(in the rows, 128 means zero)
Each path below is one point turned by a fixed rotation once a step. After each direction that follows a path, write how fast that rotation turns it, in degrees a step (0 if it stays still).
Each turn is a multiple of 5 degrees from 10 to 175, or 0.
Each row of a path follows its step; steps can be skipped.

step 2: [119 123 133 133 135 127 127 128 131 129 133 112 123 142 132 140 124 143
 134 134 135 133 129 131 120 133 136 129 135 125 128 137 132 121 123 128
 131 107 122 124 131 134 137 132 135 124 147 112 147 136 134 121 120 130
 122 141 128 121 130 132 132 134 133 137 119 125 139 120 116 123 138 120
 135 109 133 121 135]
step 17: [131 135 137 117 128 121 126 124 128 137 134 134 146 134 129 123 110 129
 113 124 120 124 126 119 120 140 125 122 129 118 125 130 126 129 118 133
 128 125 127 134 135 132 141 118 135 113 143 126 132 132 126 115 145 133
 130 124 118 134 126 127 135 139 142 121 128 120 131 115 129 127 112 127
 123 123 128 102 126]
step 18: [135 127 128 133 123 140 133 130 143 129 131 128 136 138 139 137 111 140
 123 113 131 137 126 131 123 131 145 121 141 120 134 113 122 111 120 127
 135 124 131 125 112 123 121 130 139 119 131 128 134 131 116 131 127 134
 122 131 126 140 116 125 131 121 135 129 130 132 130 115 136 134 126 126
 122 139 139 128 151]
step 21: [133 132 119 131 140 128 121 120 124 116 119 138 128 133 122 141 121 127
 133 128 135 132 116 123 121 125 133 127 124 137 131 135 134 120 125 139
 133 127 138 112 141 130 132 143 137 117 150 112 144 130 134 122 132 122
 126 116 127 121 127 129 132 133 124 145 119 121 140 122 125 129 124 112
 140 128 123 124 125]
step 22: [126 140 132 129 129 139 141 127 133 118 130 144 130 138 129 135 117 114
 127 128 128 128 126 137 129 133 131 117 128 127 118 119 132 128 124 147
 120 117 141 132 120 137 143 120 110 132 125 131 137 137 136 131 134 131
 126 116 122 126 108 139 123 126 127 141 123 119 148 124 129 133 125 137
 125 124 124 131 135]
step 23: [125 135 155 132 139 130 118 128 135 123 139 139 126 130 130 130 121 117
 127 137 144 127 119 132 114 133 130 125 129 121 121 129 138 110 130 133
 129 127 129 139 124 135 127 126 129 118 148 124 121 110 136 129 133 128
 130 126 121 137 123 123 128 117 133 116 140 135 129 125 133 144 135 128
 139 121 119 120 136]
step 31: [125 126 132 127 125 130 128 124 139 120 140 141 118 115 125 134 126 133
 120 131 127 127 114 127 121 133 137 138 126 131 130 138 130 130 122 128
 130 140 130 134 113 133 128 132 127 131 147 116 135 132 131 138 131 127
 133 113 133 145 125 124 115 124 144 110 134 120 116 117 106 135 132 127
 129 138 141 127 133]
step 34: [120 129 130 133 136 126 138 134 119 126 147 120 127 138 131 121 109 138
 121 129 124 126 127 122 121 129 127 118 123 130 120 135 124 115 113 123
 131 139 122 143 130 136 139 111 134 117 150 126 125 139 128 123 125 129
 128 137 127 128 121 133 142 135 126 140 128 120 138 121 129 139 119 126
 144 118 126 125 131]
[128 127 128 124 126 130 128 126 127 127 129 130 129 126 125 130 125 126
 126 129 126 127 128 127 128 128 128 129 131 129 127 129 130 129 126 126
 126 130 126 131 126 129 127 124 130 129 128 124 124 126 125 126 128 127
 130 128 130 128 128 126 127 127 128 127 129 127 133 131 126 130 128 131
 130 130 128 126 128]
130
[124 126 125 129 125 125 130 128 128 125 127 127 132 131 126 129 130 128
 131 129 128 127 127 125 128 127 129 128 127 130 128 128 129 130 128 126
 129 128 127 125 131 131 129 126 129 129 131 129 128 127 127 126 127 124
 127 132 127 129 131 130 131 128 127 126 127 127 127 126 127 128 126 131
 131 125 129 130 128]
80
[129 127 128 128 124 127 128 130 128 128 129 130 127 125 127 130 126 128
 128 127 125 128 130 126 124 129 128 125 128 128 129 126 127 131 126 129
 133 129 124 129 126 128 128 130 128 126 128 128 131 123 129 130 129 128
 126 131 128 129 127 127 126 127 133 126 127 130 127 129 131 126 128 129
 127 125 126 131 129]
60
[132 129 128 127 126 130 130 127 127 128 125 127 129 129 128 128 127 128
 126 129 126 125 127 127 129 131 128 125 126 129 129 127 127 126 130 123
 128 130 130 126 130 127 131 128 128 126 129 125 126 130 133 133 126 129
 127 130 129 127 128 126 124 128 129 129 129 126 130 127 127 128 128 127
 128 126 130 128 124]
80
[127 128 132 130 126 126 129 130 122 129 128 125 128 127 128 130 125 126
 128 127 130 127 130 131 129 129 125 127 128 128 129 132 128 129 126 128
 131 127 125 125 131 126 133 129 129 129 129 130 127 129 128 126 128 127
 132 127 127 127 126 128 129 128 127 127 126 126 128 129 131 130 126 127
 128 129 131 128 128]
170
[126 129 126 129 127 130 127 124 132 127 129 130 130 128 126 127 127 127
 128 126 130 129 126 130 126 129 130 126 127 128 131 131 129 126 130 125
 130 129 129 127 130 126 127 130 129 128 128 126 127 125 126 128 127 127
 129 126 127 126 124 128 128 126 127 129 131 131 122 129 130 128 128 127
 132 130 129 129 127]
145
[133 128 127 129 129 126 125 129 128 130 130 128 128 128 127 129 123 127
 129 131 123 127 127 127 129 129 131 126 129 129 129 128 131 127 129 129
 128 124 133 126 126 128 130 128 127 126 128 130 131 130 128 126 128 127
 129 130 129 127 129 129 130 126 127 128 130 128 128 129 129 126 129 129
 132 128 128 126 131]
20
[128 131 129 126 129 126 130 128 128 131 131 131 128 130 128 128 127 125
 129 129 127 126 129 132 130 129 128 132 125 127 128 128 128 129 129 126
 129 125 131 127 127 126 125 129 126 127 128 129 126 124 128 126 125 127
 128 129 126 129 127 126 128 133 128 128 131 128 130 130 126 126 127 127
 126 125 127 131 130]
110

step 12: [130 137 137 136 117 130 133 125 125 136 123 116 130 127 124 137 136 120
 142 128 135 127 113 124 118 108 144 123 124 114 117 126 115 113 139 130
 129 119 118 121 114 129 131 113 126 131 122 115 134 123 114 131 127 125
 127 136 131 127 134 127 130 129 133 127 134 142 136 142 124 118 114 130
 122 126 116 129 118]
step 15: [122 136 128 140 125 121 118 126 126 133 142 127 128 129 124 120 123 120
 127 127 127 147 126 126 126 120 125 123 128 121 112 136 131 126 127 120
 133 126 127 118 127 124 124 137 130 123 128 125 119 136 121 146 147 126
 138 147 124 133 121 142 123 129 108 127 141 121 125 126 123 122 148 125
 122 112 134 143 135]
step 26: [122 133 130 139 124 122 131 135 115 123 123 129 140 137 134 128 143 129
 125 128 122 129 116 126 124 117 136 119 129 121 127 128 128 124 137 127
 115 123 137 130 128 115 131 123 127 123 118 127 127 136 112 143 140 123
 131 127 144 109 125 115 132 129 143 133 130 142 129 140 115 112 134 112
 118 128 133 119 129]
step 30: [121 136 131 134 127 109 130 111 129 123 120 129 129 136 110 139 125 131
 115 128 129 126 114 133 129 131 123 123 134 105 140 120 134 112 121 127
 128 115 134 134 133 117 131 126 115 120 131 112 127 123 137 125 137 136
 138 119 131 123 127 135 115 138 135 127 128 140 137 125 133 133 131 126
 121 120 121 125 139]
step 31: [132 119 122 127 112 131 127 135 120 127 131 117 123 142 132 144 122 117
 126 128 138 131 127 135 122 146 126 132 130 115 118 125 130 119 128 135
 123 115 118 108 118 119 134 129 125 127 133 119 128 129 124 142 124 124
 130 116 138 125 130 129 126 137 127 136 142 121 114 141 114 125 133 142
 143 120 125 128 119]
step 33: [118 128 124 135 136 111 117 124 121 116 137 121 130 121 128 123 130 120
 124 124 127 130 139 125 126 141 132 124 127 127 122 153 124 131 136 111
 114 129 119 118 135 133 116 128 125 112 136 124 137 126 146 125 125 138
 126 119 116 122 137 125 124 132 114 120 126 146 118 125 131 121 131 138
 129 127 135 124 121]
step 38: [135 125 127 126 138 122 128 126 145 116 130 125 131 126 132 116 120 123
 126 117 149 130 124 136 127 103 124 127 116 134 119 151 127 132 119 134
 120 132 126 146 119 129 123 125 116 121 114 117 123 114 122 129 122 129
 139 135 139 128 140 118 122 136 130 126 129 129 124 123 128 124 131 133
 134 131 132 135 129]
step 39: [121 130 144 123 134 130 127 130 128 125 126 118 131 141 137 132 135 111
 137 120 123 109 118 125 114 116 134 116 132 129 126 136 117 132 146 126
 120 126 135 129 126 134 117 123 134 138 130 125 135 128 120 122 128 143
 122 111 121 122 138 118 122 142 134 139 129 142 129 134 136 128 127 127
 125 130 128 111 122]
[128 126 128 129 130 126 130 124 131 131 129 129 130 129 128 127 127 124
 125 127 128 128 128 131 130 128 129 128 125 126 132 126 127 128 125 133
 130 126 128 127 126 127 130 127 128 127 131 127 128 127 126 127 128 127
 129 125 129 131 126 129 126 127 130 127 125 124 126 129 130 127 128 127
 130 126 124 128 125]
55
[129 132 128 129 129 126 124 129 126 125 129 127 127 126 129 127 130 129
 125 128 130 128 126 128 129 130 129 127 128 130 123 130 130 125 126 129
 129 127 130 128 125 131 127 127 129 130 132 127 127 132 128 124 129 129
 129 129 128 130 127 130 125 131 124 127 126 128 128 129 126 127 125 130
 130 127 126 128 128]
20
[129 127 129 124 130 127 127 128 129 127 127 125 124 125 130 125 129 131
 127 128 129 128 129 125 128 129 128 127 126 128 129 130 131 132 127 127
 126 127 129 125 129 131 129 129 128 124 125 130 130 130 127 128 126 128
 128 125 129 132 130 127 128 125 129 132 129 129 129 124 128 128 126 127
 130 127 125 127 127]
25
[126 126 131 127 131 129 128 131 128 129 128 128 127 133 128 125 131 130
 125 125 130 128 130 128 130 129 128 129 126 127 129 131 128 131 127 127
 129 129 128 130 125 125 129 125 130 128 129 129 124 127 128 128 127 125
 130 128 127 125 128 123 127 128 128 128 127 126 128 129 124 131 125 127
 124 130 129 127 129]
115

step 1: [125 122 123 130 112 127 118 137 134 141 126 124 127 128 130 127 134 143
 117 133 112 137 132 133 131 137 136 130 135 130 148 131 133 128 135 122
 142 127 138 119 128 118 138 124 134 133 126 134 126 126 132 130 127 120
 125 116 130 142 136 116 129 133 124 136 133 135 121 132 139 122 141 126
 124 134 130 119 138]
step 2: [109 129 123 138 118 135 132 135 126 130 131 122 130 125 136 123 130 125
 130 139 117 130 117 136 136 113 145 126 122 124 124 122 119 129 138 121
 130 137 120 121 124 132 127 130 136 133 129 118 121 137 134 128 121 114
 125 119 132 129 139 127 130 137 137 129 118 141 124 121 140 118 136 117
 124 138 135 127 133]
step 4: [125 117 130 129 131 130 133 135 129 132 126 116 129 135 124 123 146 129
 140 144 127 125 132 129 126 123 147 140 129 126 128 124 128 126 126 129
 147 135 126 126 127 140 137 123 136 126 115 126 131 136 138 121 130 118
 127 135 138 126 126 118 129 126 132 124 130 139 116 135 127 138 147 121
 120 143 131 120 127]
step 7: [129 124 118 132 114 125 126 132 142 141 142 137 128 130 126 132 127 131
 126 123 122 123 127 140 132 115 138 136 132 130 122 125 121 121 121 129
 130 129 125 119 118 139 134 124 143 130 125 122 134 128 135 133 131 133
 137 114 133 127 139 125 122 124 139 130 129 133 125 125 128 115 143 123
 123 144 141 118 144]
step 20: [122 129 123 134 131 130 132 127 130 134 127 126 132 128 138 123 129 139
 134 127 121 126 131 128 135 125 143 139 138 131 135 130 138 135 129 126
 131 123 136 123 120 127 134 124 134 121 117 126 122 133 122 123 119 109
 135 122 129 143 135 119 128 141 133 120 131 137 123 148 137 130 154 126
 122 128 125 117 134]
step 25: [120 133 120 131 123 124 145 120 128 133 141 124 122 126 136 125 135 137
 137 123 119 125 130 133 138 123 135 127 135 123 115 120 123 125 137 134
 140 128 118 132 121 133 131 125 127 134 135 112 126 148 131 120 131 118
 128 128 132 133 126 129 128 131 129 131 131 139 128 129 128 130 152 121
 116 127 120 116 136]
step 28: [109 124 130 134 117 113 124 129 136 142 137 131 133 122 120 130 126 134
 131 131 124 139 125 139 129 124 146 122 140 125 126 126 119 136 126 114
 123 120 123 126 121 127 132 126 129 140 132 125 133 132 124 130 134 131
 132 127 130 143 141 120 127 123 135 129 141 132 111 127 134 130 129 110
 128 123 128 117 124]
step 38: [121 117 126 133 121 123 124 127 121 148 130 119 134 124 121 135 125 137
 124 135 122 123 128 139 121 130 137 125 123 137 133 127 126 119 145 128
 140 137 139 120 125 125 132 119 132 128 131 122 128 127 133 145 125 129
 131 117 133 138 140 111 124 130 129 129 132 137 121 125 134 131 141 127
 128 137 121 114 142]
[125 125 127 128 127 128 126 129 125 129 126 126 127 130 129 128 127 127
 130 128 127 126 126 131 125 130 125 130 128 127 126 128 129 127 131 129
 131 129 125 128 131 132 125 125 128 129 127 128 126 135 127 131 127 126
 129 130 131 125 127 129 129 126 128 128 130 130 127 126 129 127 127 129
 129 127 126 129 126]
170
[130 126 129 127 129 127 129 130 127 126 130 130 128 129 128 127 130 127
 125 128 126 128 131 127 128 129 130 126 126 125 132 128 127 127 126 127
 127 131 126 130 130 127 124 126 132 129 129 130 132 130 127 129 127 129
 128 127 130 130 129 123 132 127 126 129 126 130 125 129 124 129 125 129
 128 128 127 127 127]
145
[130 128 129 126 127 131 128 125 131 128 128 126 127 130 127 130 131 128
 129 127 124 127 128 128 129 127 129 125 128 127 128 125 128 126 130 130
 131 130 128 129 131 130 129 125 127 129 128 129 128 124 125 128 123 127
 129 129 128 133 127 133 127 129 127 130 125 129 129 128 128 130 128 126
 128 127 126 130 127]
170
[127 127 128 129 127 128 128 128 130 127 128 130 132 127 129 126 130 128
 128 127 129 128 127 127 129 127 129 130 127 128 132 130 128 129 132 128
 127 130 129 126 129 125 129 128 128 127 127 128 127 129 129 131 128 127
 128 127 134 123 126 130 127 130 128 128 124 127 131 131 127 130 129 125
 127 132 123 126 128]
20
[126 127 131 122 128 127 128 127 127 131 127 126 126 130 129 128 129 132
 128 125 127 127 130 126 129 129 128 129 132 128 130 128 128 124 129 129
 128 127 127 125 129 125 128 129 126 128 128 125 128 126 129 129 130 128
 125 131 129 127 129 126 129 128 129 129 132 128 127 127 127 129 131 128
 128 126 125 125 128]
135
[127 127 130 126 130 127 128 128 125 130 133 129 130 128 129 130 127 127
 123 126 130 129 129 132 127 128 129 126 126 129 128 127 127 126 127 127
 130 125 126 129 127 129 128 127 129 126 127 125 129 126 125 131 130 129
 132 130 130 128 123 128 123 130 128 129 128 129 128 129 129 131 130 129
 129 128 131 129 125]
35

step 4: [128 113 131 119 131 137 105 119 130 122 116 117 131 127 125 136 114 133
 119 129 104 131 135 135 128 122 126 125 128 133 126 121 144 132 129 126
 134 124 127 123 133 115 130 121 111 125 136 143 125 126 113 134 132 112
 124 141 126 141 127 126 117 125 138 117 123 121 116 122 123 127 132 141
 139 131 137 130 135]
step 9: [130 139 141 116 130 133 127 133 127 140 129 122 119 132 128 137 133 125
 138 130 120 133 126 137 126 123 127 123 140 115 139 123 136 132 120 128
 115 124 135 115 114 117 129 112 121 134 124 123 121 141 130 120 127 129
 145 117 121 125 129 135 136 121 118 126 136 127 121 125 127 137 102 120
 136 112 128 135 148]
step 10: [124 119 122 142 138 123 129 124 111 141 144 132 144 121 123 140 120 126
 129 139 130 132 148 128 119 129 126 125 133 129 130 147 120 118 148 131
 129 115 126 134 121 119 116 129 129 135 126 134 130 138 115 137 120 123
 122 122 124 127 127 127 128 119 130 128 117 129 125 116 126 117 115 136
 123 116 140 120 142]
step 14: [119 133 113 123 128 132 114 128 139 107 113 123 133 140 131 137 138 122
 135 123 131 136 122 135 134 130 132 112 132 134 130 121 135 123 118 137
 138 126 122 128 114 127 123 123 114 136 140 131 134 112 122 127 128 128
 121 139 113 118 120 141 125 130 107 118 114 132 113 130 135 127 135 137
 121 131 127 127 126]
step 22: [123 129 128 120 115 128 134 123 127 131 120 115 131 146 119 144 108 121
 128 127 125 134 124 132 118 143 139 127 134 116 135 121 139 131 130 117
 117 136 121 127 135 121 126 116 126 134 120 113 142 114 125 131 132 127
 149 129 125 131 127 117 131 118 125 123 126 130 125 142 121 131 128 109
 135 142 137 117 135]
step 24: [114 118 127 136 131 145 128 113 133 129 126 130 123 125 129 139 128 127
 141 117 133 126 131 141 120 130 121 127 126 131 133 126 128 124 118 135
 137 123 140 138 117 143 134 129 127 130 119 119 146 112 143 128 137 129
 125 142 126 127 129 130 114 121 112 140 129 127 143 115 147 132 135 132
 129 135 123 147 122]
step 30: [119 117 149 127 134 135 122 117 121 132 123 142 120 125 122 128 124 134
 131 136 135 127 115 134 124 139 129 130 127 127 140 120 153 138 125 130
 114 122 131 132 134 129 132 122 113 131 134 134 117 133 131 139 130 130
 123 130 126 143 134 147 133 139 115 138 129 116 127 124 134 133 136 126
 122 127 142 110 126]
step 32: [129 126 124 127 123 123 136 121 134 126 123 136 137 133 123 146 117 142
 130 131 131 121 117 149 119 135 146 126 131 123 116 124 115 135 125 129
 131 138 124 131 138 133 128 122 118 138 139 132 143 122 113 116 128 127
 118 125 124 116 142 114 131 126 137 129 118 118 127 134 128 150 130 136
 144 127 125 128 119]
[126 125 127 131 127 127 128 129 128 125 127 128 126 127 127 129 130 130
 127 129 127 128 130 125 128 129 129 126 127 129 131 128 131 128 129 127
 126 126 124 125 129 125 126 130 128 127 133 127 128 127 127 123 130 130
 129 129 130 128 127 127 127 126 130 126 131 125 128 128 127 129 128 126
 131 132 128 125 125]
100
[129 125 130 127 128 124 130 130 130 129 128 125 128 125 130 131 126 125
 126 124 127 131 128 129 125 126 126 127 130 123 131 128 128 130 129 128
 127 126 131 130 126 127 128 129 131 129 128 128 131 129 131 129 124 131
 127 130 128 129 126 127 127 126 130 127 127 129 129 128 127 128 126 127
 130 129 129 130 127]
25

step 1: [129 127 126 143 138 149 144 134 115 121 114 117 116 142 131 130 126 120
 130 138 128 136 126 133 131 124 125 125 129 130 137 146 123 115 152 129
 131 120 118 128 141 138 136 115 136 125 131 118 117 127 137 124 127 119
 126 135 129 129 124 123 129 116 129 126 118 139 137 136 125 124 125 135
 121 130 127 127 135]
step 5: [128 126 119 133 133 112 137 128 124 130 117 130 124 135 146 127 122 125
 136 130 135 126 125 127 130 136 114 125 114 120 138 116 139 130 143 121
 123 129 136 126 122 115 131 118 137 127 137 141 142 120 127 133 112 137
 131 125 127 147 124 132 131 124 124 123 122 134 130 138 147 121 133 126
 140 146 133 117 128]
step 10: [133 122 130 121 123 131 129 143 134 127 133 132 139 138 128 145 123 124
 118 120 124 121 121 133 135 113 128 135 128 132 134 112 132 122 142 127
 131 122 128 125 134 136 134 132 142 137 130 119 138 137 129 132 123 130
 137 143 116 138 139 129 150 125 115 114 124 124 120 128 119 137 120 123
 139 124 136 135 110]
step 13: [136 132 118 127 126 117 127 151 134 128 122 149 126 141 139 135 121 137
 108 131 136 126 123 119 123 126 138 143 126 131 128 119 125 121 127 133
 130 129 134 125 133 128 145 108 132 121 141 138 126 122 131 137 117 132
 136 135 128 130 122 148 123 130 126 124 121 131 130 134 121 139 121 131
 126 116 134 128 130]
step 16: [116 129 123 130 132 120 128 139 125 143 130 126 138 131 133 131 146 138
 121 124 131 140 116 132 136 131 132 143 118 137 125 137 134 139 135 133
 132 107 127 130 123 133 132 124 130 146 136 124 119 128 122 155 122 138
 133 137 134 128 118 122 125 138 133 123 111 140 123 135 121 129 126 129
 127 120 128 129 134]
step 22: [121 145 126 139 146 140 125 130 128 135 128 130 119 112 127 117 122 123
 127 121 137 132 132 140 132 115 145 136 119 129 119 126 122 133 135 123
 125 115 134 121 122 140 133 140 135 116 126 127 141 118 144 132 132 124
 129 133 113 136 130 127 138 125 131 144 113 136 124 129 131 127 124 129
 120 121 131 134 138]
step 29: [140 125 116 119 124 126 129 132 137 134 148 130 128 129 122 142 132 126
 114 142 129 124 121 138 116 131 124 135 124 109 121 113 131 134 135 132
 149 130 127 118 127 127 123 125 132 122 120 116 112 127 114 130 115 125
 136 139 144 131 131 132 145 128 120 133 126 121 131 118 117 134 125 134
 123 124 127 122 131]
step 41: [128 125 125 137 135 118 118 129 122 129 111 110 120 137 121 124 125 124
 135 130 128 124 132 129 125 121 132 129 124 118 138 120 140 129 143 137
 130 122 131 119 146 129 137 145 132 136 138 117 120 131 141 118 129 137
 131 136 111 144 139 115 150 129 130 132 123 126 125 131 128 136 122 121
 120 126 128 130 126]
[129 130 128 132 131 127 129 129 129 130 126 129 131 130 129 128 128 128
 129 130 127 127 127 130 126 127 129 127 129 129 125 128 128 127 126 129
 127 129 127 130 130 128 126 129 128 122 125 126 128 130 131 131 127 127
 130 124 129 127 131 129 126 129 123 129 128 127 128 129 129 126 124 132
 127 126 128 130 124]
160
[127 127 126 128 127 127 128 126 128 128 130 127 127 132 128 130 127 126
 128 127 125 129 125 129 127 131 127 129 127 132 128 130 127 129 128 126
 131 126 122 126 130 129 128 127 132 129 129 130 128 125 127 126 129 128
 129 126 127 131 130 125 129 130 125 128 129 127 131 126 127 125 131 126
 126 129 131 128 125]
80
[130 128 130 127 129 125 130 128 127 127 128 127 125 130 127 129 130 130
 128 126 126 127 126 127 126 128 127 129 127 125 127 125 130 129 124 130
 129 127 129 128 129 130 127 131 128 131 126 130 128 127 126 128 125 125
 125 126 127 127 129 125 127 125 129 127 128 125 129 124 128 131 122 127
 125 127 130 129 129]
175
